50 stands for zero in the data rows.
One hidden rule gives every row of this table a label. Here are some rows, each with its label.
(41, 19, 0, 20, 52, 14, 34, 33, 63, 35, 54, 48, 8, 85, 19, 61, 99, 50, 38, 49, 10, 49, 94, 0,
 99, 47, 70, 67, 63, 3, 14, 29, 11) 2
(35, 84, 33, 54, 59, 54, 88, 53, 64, 46, 38, 68, 44, 99, 38, 62, 73, 49, 28, 86, 49, 46, 80, 41,
 87, 13, 84, 58, 58, 33, 56, 52, 22) 2
(67, 49, 62, 54, 42, 69, 76, 59, 48, 67, 40, 55, 99, 68, 68, 52, 61, 51, 60, 67, 99, 51, 37, 88,
 23, 66, 53, 52, 56, 40, 63, 55, 82) 2
(28, 63, 0, 59, 61, 47, 87, 63, 73, 60, 92, 69, 74, 99, 39, 75, 99, 77, 32, 99, 51, 28, 6, 31,
 99, 0, 87, 66, 76, 0, 75, 36, 8) 3
(62, 45, 53, 71, 49, 71, 49, 49, 52, 58, 51, 50, 45, 11, 83, 30, 26, 37, 64, 0, 99, 52, 26, 84,
 3, 81, 15, 38, 41, 71, 56, 71, 87) 1
(44, 43, 25, 51, 50, 49, 57, 54, 49, 39, 47, 50, 61, 59, 51, 50, 63, 54, 39, 72, 10, 42, 64, 32,
 68, 35, 37, 50, 58, 9, 51, 51, 39) 2
(63, 35, 44, 30, 41, 35, 86, 60, 52, 51, 56, 57, 77, 47, 63, 51, 41, 55, 37, 32, 44, 49, 38, 63,
 57, 40, 38, 47, 53, 44, 51, 50, 48) 3
(59, 43, 81, 63, 21, 56, 35, 41, 28, 47, 0, 27, 58, 0, 82, 23, 6, 35, 57, 0, 90, 74, 85, 27,
 0, 99, 32, 36, 2, 99, 49, 74, 85) 0
(43, 26, 64, 43, 53, 69, 46, 45, 53, 54, 31, 44, 19, 34, 48, 55, 40, 48, 50, 60, 20, 49, 57, 45,
 49, 37, 58, 42, 50, 72, 46, 50, 49) 0
(49, 67, 42, 67, 75, 69, 80, 56, 53, 61, 47, 54, 99, 93, 42, 37, 60, 63, 51, 72, 89, 42, 19, 48,
 66, 36, 54, 49, 60, 62, 79, 41, 34) 2
(62, 44, 76, 56, 50, 46, 67, 52, 44, 44, 11, 47, 37, 15, 54, 57, 27, 41, 58, 37, 1, 56, 80, 42,
 7, 67, 23, 34, 40, 86, 49, 45, 53) 0
(44, 38, 46, 43, 40, 20, 47, 49, 52, 41, 39, 36, 22, 43, 60, 62, 60, 45, 43, 30, 46, 55, 68, 33,
 13, 60, 50, 50, 53, 38, 17, 43, 19) 2
(60, 42, 73, 75, 39, 51, 64, 43, 38, 48, 35, 40, 38, 18, 54, 58, 38, 45, 62, 2, 66, 53, 85, 54,
 51, 99, 46, 39, 31, 84, 58, 62, 40) 0
(66, 11, 61, 66, 35, 63, 54, 41, 30, 42, 43, 44, 17, 30, 79, 43, 8, 32, 68, 5, 88, 56, 54, 69,
 0, 91, 18, 29, 37, 97, 38, 75, 79) 0
(41, 76, 13, 34, 62, 45, 95, 56, 55, 39, 42, 64, 41, 47, 24, 52, 75, 45, 34, 84, 34, 50, 24, 27,
 74, 37, 70, 47, 77, 16, 54, 39, 17) 3
(35, 65, 18, 18, 76, 31, 75, 45, 69, 47, 70, 66, 47, 80, 26, 87, 93, 49, 26, 97, 32, 41, 82, 29,
 99, 22, 94, 72, 79, 0, 46, 29, 23) 2
(50, 6, 56, 47, 25, 32, 0, 35, 33, 33, 22, 36, 10, 22, 54, 57, 34, 42, 55, 0, 82, 69, 99, 43,
 5, 61, 34, 48, 52, 81, 32, 36, 54) 0
(43, 69, 39, 44, 49, 41, 23, 44, 63, 45, 41, 60, 58, 40, 55, 47, 54, 54, 36, 57, 62, 53, 77, 46,
 59, 66, 79, 42, 36, 21, 43, 45, 6) 2
(38, 57, 38, 0, 57, 21, 52, 46, 65, 39, 77, 64, 44, 52, 13, 82, 57, 62, 29, 85, 74, 44, 61, 37,
 99, 6, 67, 54, 50, 4, 52, 36, 20) 2
(58, 32, 62, 99, 48, 72, 80, 59, 53, 59, 56, 49, 80, 44, 64, 38, 40, 50, 61, 43, 76, 46, 26, 64,
 36, 81, 35, 52, 48, 40, 68, 54, 71) 1
(52, 80, 37, 68, 62, 62, 58, 66, 57, 60, 72, 59, 66, 85, 47, 49, 59, 58, 48, 99, 99, 37, 0, 78,
 53, 31, 63, 47, 28, 55, 78, 54, 57) 2
(49, 26, 25, 50, 55, 27, 21, 45, 53, 50, 44, 48, 48, 60, 45, 72, 53, 50, 54, 81, 3, 54, 89, 18,
 72, 7, 62, 51, 70, 3, 50, 55, 38) 1
(52, 30, 38, 50, 60, 47, 68, 41, 44, 41, 0, 54, 15, 83, 47, 62, 55, 37, 54, 25, 56, 55, 91, 22,
 55, 47, 26, 52, 41, 65, 27, 56, 82) 1
(56, 66, 73, 99, 69, 87, 50, 60, 35, 79, 67, 60, 72, 20, 86, 25, 19, 60, 56, 66, 99, 38, 0, 64,
 0, 72, 30, 48, 43, 96, 76, 71, 80) 1
(38, 99, 42, 77, 58, 52, 99, 72, 64, 62, 96, 58, 90, 90, 42, 47, 71, 58, 35, 99, 99, 35, 0, 52,
 99, 18, 84, 59, 59, 3, 71, 54, 62) 3
(33, 49, 21, 0, 36, 28, 44, 35, 60, 35, 7, 45, 25, 58, 36, 83, 99, 41, 38, 65, 0, 46, 99, 12,
 71, 24, 88, 49, 69, 8, 36, 19, 0) 2
(50, 40, 40, 19, 41, 39, 78, 40, 46, 48, 39, 49, 38, 32, 40, 63, 46, 48, 58, 26, 55, 54, 66, 59,
 51, 51, 29, 43, 50, 85, 39, 41, 57) 1
(52, 0, 43, 0, 15, 15, 0, 20, 31, 25, 0, 32, 0, 0, 29, 68, 47, 22, 55, 0, 0, 70, 99, 0,
 22, 68, 34, 44, 37, 38, 3, 46, 22) 1
(33, 40, 8, 14, 73, 46, 88, 58, 67, 35, 78, 58, 67, 65, 16, 74, 93, 60, 19, 99, 16, 29, 62, 50,
 99, 0, 97, 59, 68, 0, 54, 37, 0) 2
(54, 41, 42, 64, 44, 30, 27, 46, 58, 38, 34, 57, 58, 67, 40, 47, 41, 57, 45, 69, 14, 49, 54, 58,
 86, 47, 74, 51, 51, 65, 54, 57, 33) 1
(44, 29, 55, 42, 65, 48, 46, 54, 54, 41, 47, 61, 56, 47, 42, 43, 69, 50, 42, 56, 48, 48, 33, 48,
 70, 30, 38, 58, 52, 0, 20, 44, 70) 3
(52, 38, 46, 54, 59, 62, 55, 59, 42, 59, 69, 51, 84, 56, 73, 62, 67, 62, 58, 89, 62, 54, 28, 41,
 60, 29, 68, 51, 61, 84, 61, 54, 18) 2
(52, 45, 69, 49, 54, 47, 78, 56, 46, 55, 86, 52, 59, 46, 68, 24, 57, 58, 44, 88, 90, 55, 0, 80,
 50, 71, 75, 50, 58, 79, 50, 59, 60) 3
(66, 40, 65, 21, 40, 63, 35, 54, 47, 61, 16, 47, 29, 26, 64, 37, 23, 46, 46, 24, 76, 49, 34, 49,
 27, 89, 42, 42, 33, 53, 18, 62, 77) 1
(50, 40, 61, 53, 55, 66, 63, 41, 46, 42, 41, 43, 50, 71, 66, 46, 61, 54, 53, 58, 79, 56, 0, 48,
 63, 38, 44, 46, 46, 72, 64, 47, 51) 2
(47, 51, 49, 52, 54, 45, 59, 41, 48, 58, 15, 45, 32, 72, 39, 31, 55, 40, 58, 43, 49, 52, 59, 62,
 29, 56, 42, 43, 51, 42, 39, 56, 26) 1
(68, 39, 72, 91, 49, 59, 59, 54, 43, 54, 6, 32, 79, 0, 57, 16, 10, 47, 66, 0, 99, 64, 18, 56,
 14, 88, 2, 35, 35, 99, 57, 62, 93) 1
(44, 24, 56, 50, 37, 36, 11, 40, 41, 32, 50, 36, 7, 0, 37, 53, 61, 39, 57, 13, 15, 52, 80, 20,
 11, 54, 2, 46, 45, 65, 39, 60, 31) 1
(43, 33, 46, 47, 40, 46, 31, 49, 44, 47, 17, 40, 6, 40, 63, 64, 65, 40, 50, 63, 0, 54, 44, 38,
 47, 54, 36, 49, 32, 52, 36, 34, 42) 1
(47, 17, 53, 35, 46, 50, 67, 52, 53, 47, 86, 50, 62, 70, 22, 58, 59, 50, 57, 30, 64, 49, 82, 53,
 46, 69, 26, 52, 46, 54, 42, 41, 31) 1
(52, 70, 48, 54, 46, 38, 90, 41, 49, 49, 44, 55, 38, 72, 35, 49, 48, 54, 43, 46, 26, 41, 46, 41,
 19, 58, 48, 48, 62, 69, 34, 48, 37) 2
(50, 45, 40, 31, 60, 56, 44, 50, 56, 58, 57, 56, 18, 78, 43, 50, 46, 56, 40, 99, 77, 45, 38, 49,
 52, 32, 45, 60, 51, 59, 58, 42, 28) 3
(59, 9, 67, 45, 34, 41, 5, 39, 30, 38, 40, 40, 9, 0, 55, 54, 31, 33, 69, 0, 0, 70, 81, 53,
 17, 84, 24, 44, 28, 99, 33, 42, 57) 0
(58, 14, 52, 32, 30, 27, 0, 51, 45, 40, 0, 35, 29, 5, 49, 76, 54, 41, 55, 0, 41, 69, 94, 6,
 1, 66, 46, 44, 50, 78, 8, 50, 45) 1
(58, 44, 42, 57, 41, 60, 57, 54, 49, 48, 26, 53, 56, 17, 34, 65, 55, 55, 61, 27, 84, 50, 71, 59,
 17, 37, 51, 50, 35, 82, 60, 53, 41) 1
(49, 43, 41, 49, 46, 51, 50, 49, 58, 42, 50, 52, 13, 66, 37, 73, 53, 44, 56, 74, 40, 47, 50, 57,
 98, 67, 30, 60, 37, 9, 34, 48, 34) 1
(56, 75, 65, 39, 51, 65, 77, 53, 50, 48, 57, 46, 72, 29, 54, 47, 45, 42, 60, 48, 92, 45, 35, 51,
 56, 68, 55, 51, 41, 81, 39, 56, 68) 2
(65, 34, 66, 84, 32, 65, 43, 45, 41, 60, 51, 44, 52, 12, 75, 32, 4, 44, 57, 22, 78, 65, 97, 54,
 31, 48, 20, 40, 20, 70, 62, 64, 92) 0
(55, 28, 53, 57, 47, 44, 62, 47, 53, 60, 31, 45, 11, 32, 49, 74, 66, 51, 42, 50, 9, 42, 89, 59,
 96, 52, 43, 48, 55, 27, 36, 50, 20) 2
(39, 54, 38, 33, 63, 54, 69, 55, 60, 53, 79, 60, 64, 67, 35, 65, 92, 57, 34, 99, 13, 39, 56, 43,
 99, 28, 81, 58, 59, 30, 38, 51, 48) 2
(37, 16, 21, 0, 25, 19, 0, 35, 59, 29, 32, 50, 0, 34, 26, 54, 77, 35, 49, 44, 0, 49, 99, 5,
 75, 36, 55, 55, 73, 62, 0, 25, 23) 1
(46, 59, 48, 40, 57, 60, 81, 40, 61, 53, 53, 57, 64, 58, 51, 38, 50, 53, 57, 87, 8, 42, 0, 55,
 50, 31, 62, 53, 40, 54, 73, 56, 63) 2
(56, 32, 66, 35, 27, 67, 0, 41, 28, 44, 42, 29, 23, 0, 84, 33, 29, 33, 65, 0, 59, 67, 78, 57,
 1, 99, 2, 32, 48, 99, 38, 61, 69) 0
(49, 53, 60, 74, 51, 58, 14, 55, 45, 41, 54, 46, 60, 54, 75, 52, 35, 55, 46, 35, 62, 42, 47, 60,
 60, 26, 55, 53, 55, 37, 48, 46, 88) 0
(55, 5, 19, 1, 16, 27, 0, 33, 42, 37, 29, 29, 2, 0, 24, 78, 54, 30, 62, 0, 0, 59, 95, 5,
 45, 60, 49, 47, 40, 43, 7, 48, 29) 1
(49, 64, 41, 89, 59, 53, 62, 50, 48, 62, 50, 36, 53, 38, 64, 55, 23, 53, 60, 45, 46, 46, 48, 59,
 45, 64, 53, 41, 42, 74, 54, 62, 82) 0
(43, 99, 33, 91, 64, 66, 99, 61, 64, 51, 92, 69, 93, 99, 74, 29, 52, 66, 45, 99, 39, 28, 0, 74,
 75, 12, 82, 75, 63, 59, 78, 44, 39) 2
(46, 7, 49, 45, 34, 29, 0, 35, 44, 34, 54, 50, 46, 18, 22, 54, 68, 32, 54, 88, 32, 57, 76, 10,
 40, 48, 36, 40, 38, 58, 13, 38, 20) 1
(59, 41, 75, 60, 43, 58, 47, 46, 40, 45, 58, 36, 37, 50, 68, 31, 29, 44, 67, 0, 68, 58, 27, 49,
 26, 95, 17, 31, 34, 72, 55, 60, 62) 1
(61, 74, 71, 48, 66, 61, 78, 46, 52, 68, 43, 53, 52, 69, 60, 39, 55, 46, 51, 11, 64, 49, 27, 57,
 61, 62, 41, 57, 53, 33, 65, 55, 39) 2
(52, 14, 42, 45, 30, 58, 38, 49, 48, 42, 59, 47, 11, 6, 43, 51, 42, 45, 54, 0, 33, 61, 47, 32,
 31, 67, 57, 44, 49, 59, 43, 50, 79) 1
(67, 29, 43, 31, 38, 41, 24, 46, 36, 47, 25, 42, 16, 24, 41, 50, 42, 49, 50, 18, 67, 45, 93, 27,
 24, 91, 19, 49, 37, 58, 60, 50, 45) 1
(39, 46, 62, 42, 80, 30, 69, 53, 59, 46, 29, 50, 82, 64, 50, 46, 43, 58, 55, 99, 68, 51, 67, 71,
 65, 42, 59, 49, 56, 34, 68, 48, 40) 1
(50, 62, 38, 38, 45, 25, 16, 56, 59, 43, 31, 45, 30, 59, 40, 64, 50, 50, 44, 83, 15, 44, 52, 41,
 44, 12, 40, 54, 62, 32, 50, 40, 7) 2
(51, 54, 70, 66, 33, 26, 47, 35, 35, 40, 69, 43, 54, 24, 62, 51, 37, 51, 44, 13, 34, 61, 79, 34,
 40, 60, 31, 50, 42, 24, 41, 41, 26) 1
(49, 44, 42, 56, 21, 39, 33, 46, 50, 52, 44, 34, 23, 48, 43, 44, 23, 49, 57, 47, 31, 51, 93, 24,
 89, 71, 45, 47, 41, 64, 56, 37, 91) 0
(49, 44, 23, 3, 57, 18, 6, 41, 54, 38, 35, 52, 27, 99, 29, 63, 71, 54, 39, 99, 6, 52, 66, 43,
 85, 50, 73, 51, 64, 46, 21, 45, 15) 2
(51, 40, 78, 57, 46, 70, 22, 38, 52, 45, 7, 38, 53, 24, 49, 65, 39, 46, 51, 0, 44, 53, 79, 71,
 34, 90, 41, 41, 45, 47, 55, 59, 68) 0
(42, 33, 51, 61, 47, 43, 35, 53, 47, 62, 21, 53, 72, 49, 47, 37, 28, 52, 51, 39, 12, 49, 41, 48,
 38, 56, 55, 61, 35, 65, 39, 52, 68) 1
(41, 35, 45, 36, 54, 70, 64, 59, 66, 46, 57, 58, 49, 56, 47, 57, 68, 56, 43, 37, 37, 48, 74, 45,
 56, 27, 90, 66, 56, 39, 64, 46, 24) 2
(64, 59, 39, 52, 56, 70, 56, 48, 57, 45, 78, 49, 74, 85, 48, 39, 66, 59, 43, 50, 49, 53, 44, 53,
 27, 40, 60, 58, 47, 84, 55, 54, 56) 2
(51, 30, 55, 34, 54, 51, 4, 53, 39, 36, 13, 38, 26, 26, 73, 36, 45, 44, 54, 0, 47, 45, 90, 40,
 31, 56, 42, 41, 54, 67, 56, 60, 41) 1
The hidden rule looks at only part of the columns. Which column or columns, counting from 0, in order?
16 18 22
Which label does each new row get?
(59, 33, 77, 73, 15, 54, 55, 45, 27, 27, 1, 28, 26, 0, 62, 41, 29, 30, 72, 0, 42, 57, 69, 53,
 0, 99, 0, 32, 41, 90, 51, 63, 94) >> 0
(43, 29, 21, 47, 52, 27, 33, 43, 56, 46, 65, 57, 29, 39, 49, 69, 74, 45, 40, 30, 0, 63, 74, 28,
 52, 36, 73, 62, 65, 8, 43, 38, 47) >> 2
(49, 3, 49, 13, 24, 21, 0, 34, 42, 19, 0, 36, 12, 49, 43, 70, 56, 36, 51, 0, 0, 59, 99, 11,
 23, 99, 12, 46, 52, 81, 0, 43, 13) >> 1
(45, 87, 29, 64, 54, 55, 75, 49, 61, 54, 75, 61, 81, 79, 40, 63, 95, 62, 39, 99, 13, 30, 11, 44,
 99, 15, 80, 59, 62, 14, 56, 45, 17) >> 3
(33, 82, 51, 56, 79, 52, 93, 61, 64, 56, 87, 57, 52, 99, 32, 37, 78, 72, 36, 99, 99, 35, 0, 65,
 99, 12, 82, 64, 60, 0, 64, 45, 27) >> 3
(46, 51, 41, 55, 40, 59, 56, 56, 50, 35, 45, 50, 22, 49, 63, 43, 58, 54, 61, 62, 45, 49, 56, 53,
 43, 66, 30, 55, 38, 49, 32, 58, 25) >> 1
(48, 45, 37, 35, 43, 44, 0, 46, 53, 34, 33, 53, 32, 23, 39, 53, 27, 35, 57, 0, 21, 59, 99, 18,
 42, 49, 29, 49, 52, 67, 30, 53, 29) >> 0
(64, 35, 37, 28, 37, 47, 72, 56, 41, 58, 34, 34, 36, 40, 51, 35, 17, 46, 58, 7, 52, 52, 75, 43,
 69, 79, 63, 43, 53, 75, 44, 47, 53) >> 0
(40, 74, 42, 25, 59, 48, 58, 54, 47, 46, 50, 48, 37, 45, 38, 52, 51, 62, 30, 20, 26, 49, 23, 35,
 55, 62, 80, 57, 47, 35, 41, 52, 51) >> 3
(77, 34, 97, 56, 2, 51, 0, 40, 17, 43, 16, 7, 19, 0, 74, 14, 0, 35, 92, 0, 99, 76, 95, 70,
 0, 99, 0, 10, 4, 99, 14, 77, 99) >> 0
(50, 14, 68, 53, 56, 35, 17, 42, 43, 46, 38, 41, 14, 19, 73, 36, 61, 36, 55, 30, 38, 59, 70, 59,
 43, 55, 34, 32, 36, 35, 52, 53, 55) >> 1
(37, 26, 42, 40, 43, 30, 21, 39, 47, 39, 10, 44, 21, 39, 54, 64, 46, 48, 54, 13, 56, 55, 90, 34,
 50, 55, 27, 43, 61, 48, 40, 46, 35) >> 1
(62, 51, 79, 62, 42, 61, 83, 56, 36, 39, 65, 40, 22, 32, 69, 23, 4, 44, 67, 0, 82, 59, 79, 81,
 38, 99, 22, 52, 20, 91, 63, 73, 68) >> 0
(48, 40, 46, 61, 47, 46, 13, 45, 53, 46, 39, 56, 47, 22, 50, 41, 52, 56, 61, 55, 43, 47, 70, 42,
 76, 83, 55, 55, 44, 20, 51, 54, 62) >> 1
(53, 49, 51, 38, 51, 31, 57, 49, 53, 54, 60, 56, 60, 45, 49, 52, 64, 63, 57, 75, 42, 50, 78, 45,
 69, 57, 51, 55, 65, 20, 53, 40, 44) >> 1
(48, 76, 22, 20, 65, 31, 10, 43, 50, 40, 57, 55, 25, 83, 18, 65, 84, 42, 43, 84, 27, 41, 70, 44,
 85, 33, 61, 48, 69, 9, 56, 28, 22) >> 2
(58, 41, 67, 60, 67, 54, 42, 56, 57, 65, 86, 52, 62, 76, 61, 55, 22, 39, 51, 35, 34, 43, 23, 43,
 0, 35, 71, 39, 46, 40, 36, 56, 49) >> 1
(54, 33, 58, 67, 32, 38, 9, 48, 41, 51, 22, 39, 56, 42, 49, 63, 35, 45, 69, 3, 28, 49, 17, 34,
 65, 58, 63, 49, 36, 39, 31, 51, 55) >> 1
(37, 53, 23, 65, 74, 45, 64, 50, 60, 55, 77, 67, 80, 96, 51, 66, 64, 60, 20, 99, 68, 38, 0, 47,
 78, 31, 46, 67, 59, 21, 73, 38, 52) >> 3
(45, 50, 51, 79, 64, 47, 85, 52, 55, 62, 58, 60, 64, 77, 46, 23, 63, 63, 44, 82, 46, 46, 56, 78,
 51, 26, 53, 58, 66, 39, 51, 52, 56) >> 2
(44, 56, 50, 71, 65, 41, 69, 59, 58, 52, 82, 57, 54, 96, 56, 61, 59, 62, 44, 8, 77, 40, 46, 74,
 57, 35, 66, 48, 50, 39, 53, 43, 57) >> 2
(43, 82, 62, 58, 58, 59, 55, 53, 46, 63, 68, 63, 99, 97, 71, 29, 57, 54, 58, 61, 57, 43, 23, 64,
 85, 54, 72, 47, 46, 14, 70, 60, 81) >> 2
(62, 61, 58, 70, 57, 73, 67, 58, 55, 58, 71, 42, 55, 26, 80, 31, 18, 48, 66, 38, 99, 58, 35, 58,
 0, 80, 57, 42, 44, 78, 50, 66, 53) >> 1
(48, 56, 63, 25, 40, 52, 22, 44, 55, 50, 57, 50, 4, 40, 44, 66, 55, 51, 48, 33, 51, 39, 97, 33,
 57, 25, 55, 48, 73, 64, 45, 52, 34) >> 1
(57, 66, 76, 97, 56, 86, 86, 63, 41, 60, 66, 52, 99, 47, 76, 10, 30, 60, 69, 94, 91, 46, 0, 77,
 24, 54, 67, 46, 16, 74, 65, 56, 72) >> 1
(57, 14, 35, 18, 30, 12, 14, 33, 48, 41, 27, 52, 4, 50, 43, 58, 75, 37, 59, 0, 0, 55, 83, 21,
 99, 57, 64, 49, 53, 55, 34, 40, 13) >> 1
(33, 63, 28, 20, 53, 32, 63, 44, 64, 52, 86, 66, 53, 88, 20, 85, 93, 58, 35, 94, 1, 50, 92, 39,
 99, 0, 57, 61, 72, 0, 46, 42, 38) >> 2
(50, 54, 70, 59, 58, 31, 52, 51, 41, 46, 67, 48, 20, 45, 53, 62, 61, 44, 54, 64, 76, 50, 48, 65,
 10, 61, 76, 55, 57, 15, 52, 58, 67) >> 1
(52, 50, 55, 65, 38, 60, 44, 54, 60, 62, 71, 49, 50, 32, 52, 29, 74, 45, 34, 87, 55, 44, 51, 74,
 77, 52, 47, 57, 62, 39, 69, 38, 46) >> 2
(59, 80, 53, 44, 75, 64, 31, 51, 53, 44, 67, 42, 65, 60, 53, 45, 51, 58, 36, 44, 43, 49, 64, 40,
 52, 30, 59, 53, 43, 63, 49, 53, 70) >> 2
(41, 59, 46, 20, 35, 43, 41, 50, 47, 44, 71, 59, 25, 67, 38, 63, 52, 56, 48, 58, 9, 37, 90, 56,
 70, 49, 31, 51, 62, 23, 49, 46, 39) >> 1
